Each row has a name. Each piece below is followed by the name of the row it came from, unless a question asks for something else. Each question is about the rows just above it. Places in a row count from 0.

[-43.8 -51.9   7.1  -4.5 -89.9  49.9  16.1  14.0  76.8  41.7  34.8] -> Z17
[-43.8 -21.1  58.5 -41.9  49.9 -89.9  44.1 -13.3  10.9 -12.0  79.5] -> Z351
[-43.8 -89.9   7.1 -51.9  -4.5  11.0  32.1 -13.3 -25.7 -83.6  25.8] -> Z453
Row and place where [-51.9   7.1] starts:
Z17, 1
[-51.9   7.1  -4.5 -89.9  49.9  16.1  14.0  76.8  41.7] begins in row and place
Z17, 1
Row and place where [-41.9  49.9] starts:
Z351, 3
Where does [-43.8 -89.9   7.1 -51.9  -4.5] start? Give its row and place.
Z453, 0
[-89.9  49.9] begins in row and place
Z17, 4

[-10.7  63.0 -88.1  83.3  11.8 -66.8 -76.6 -40.7 -13.6 -39.5 -42.1  -9.1
 -69.4 -22.7] -> Z253
[-67.0   8.9 -60.7  13.6 -24.1 -43.6  13.0 -14.3  41.9  14.3  84.9 -84.7
 -12.4   2.8] -> Z842
[-10.7 -21.9 -39.7 -55.4 -57.5 -47.1 -85.2   3.0 -26.2 -48.0 -80.0 -66.6
 -83.9 -22.7] -> Z516
[ 26.6  38.4  -2.2  47.1  58.1 -82.6 -42.7  38.9 -79.2 -43.5 -46.4 -43.3
 -77.3  52.2] -> Z191
[-39.4 -57.5 -66.6 -85.2 -48.0 -26.2 -39.7 -21.9 -47.1   3.0 -83.9 -80.0
 -55.4  30.8] -> Z939
[-21.9 -47.1   2.9 -73.2 -59.5 -41.1  41.5 -30.8  45.8  89.6  35.8  26.0
  56.6 -68.0] -> Z358
[ 43.9 -49.3 -86.6 -77.6  32.4  67.5  89.1  -8.1  44.8  55.9 -18.2 -56.1
 -43.0 -74.3] -> Z335
Where does [-57.5 -66.6 -85.2 -48.0 -26.2 -39.7 -21.9 -47.1   3.0 -83.9 -80.0] start? Give its row and place.
Z939, 1
[44.8 55.9] begins in row and place
Z335, 8
[-21.9 -47.1   3.0] begins in row and place
Z939, 7
Row and place where [-57.5 -66.6 -85.2 -48.0 -26.2 -39.7 -21.9 -47.1   3.0 -83.9 -80.0 -55.4] starts:
Z939, 1

[-45.7  74.1 -16.3  50.1   3.9 -26.3 -59.2 -36.9 -26.0   7.5] = Z452
[ -1.3  -6.1  19.1 -10.8  18.3   9.9  -6.8  21.7   7.0 -18.6] = Z891
[-16.2   9.6  29.4  35.7   6.5   6.6   2.2  26.0  39.2 -68.1] = Z21
[-26.2  -3.2 -34.3 -37.0  41.8  17.8 -21.4 -15.4 -19.7  11.3] = Z59
[-17.5   3.7   5.0  -9.0  29.7 -15.7 -28.5  -5.3  -4.7  34.6] = Z731
[ -3.2 -34.3 -37.0  41.8  17.8 -21.4 -15.4 -19.6  11.3 -17.4] = Z958
[  6.0  -9.0 -29.5 -23.3  10.7 -20.9   8.6 -24.2 -24.0  50.1] = Z341
[-19.2  31.7 -17.2  36.2   6.3  -9.1  17.8  -9.0   8.7 -71.8] = Z3
Row and place where [ -9.0 -29.5 -23.3  10.7 -20.9   8.6 -24.2] starts:
Z341, 1
[-29.5 -23.3  10.7 -20.9   8.6 -24.2] begins in row and place
Z341, 2
Row and place where [ -3.2 -34.3 -37.0  41.8  17.8 -21.4 -15.4 -19.7  11.3] starts:
Z59, 1

[ -0.5 -36.0 -17.2  -0.4  -7.1 -36.0  32.6] = Z647
[-6.6 29.8 18.6  5.2 10.0  6.5 24.8] = Z508
[ 70.0 -38.5 -17.2  -0.4 -36.0  -7.1   2.3] = Z427
Where does [-17.2  -0.4  -7.1 -36.0] start? Give its row and place.
Z647, 2
[ -0.4 -36.0  -7.1] begins in row and place
Z427, 3
Row and place where [ -0.4 -36.0] starts:
Z427, 3
[-7.1  2.3] begins in row and place
Z427, 5
Row and place where [ -0.5 -36.0 -17.2  -0.4] starts:
Z647, 0
[-17.2  -0.4 -36.0  -7.1   2.3] begins in row and place
Z427, 2

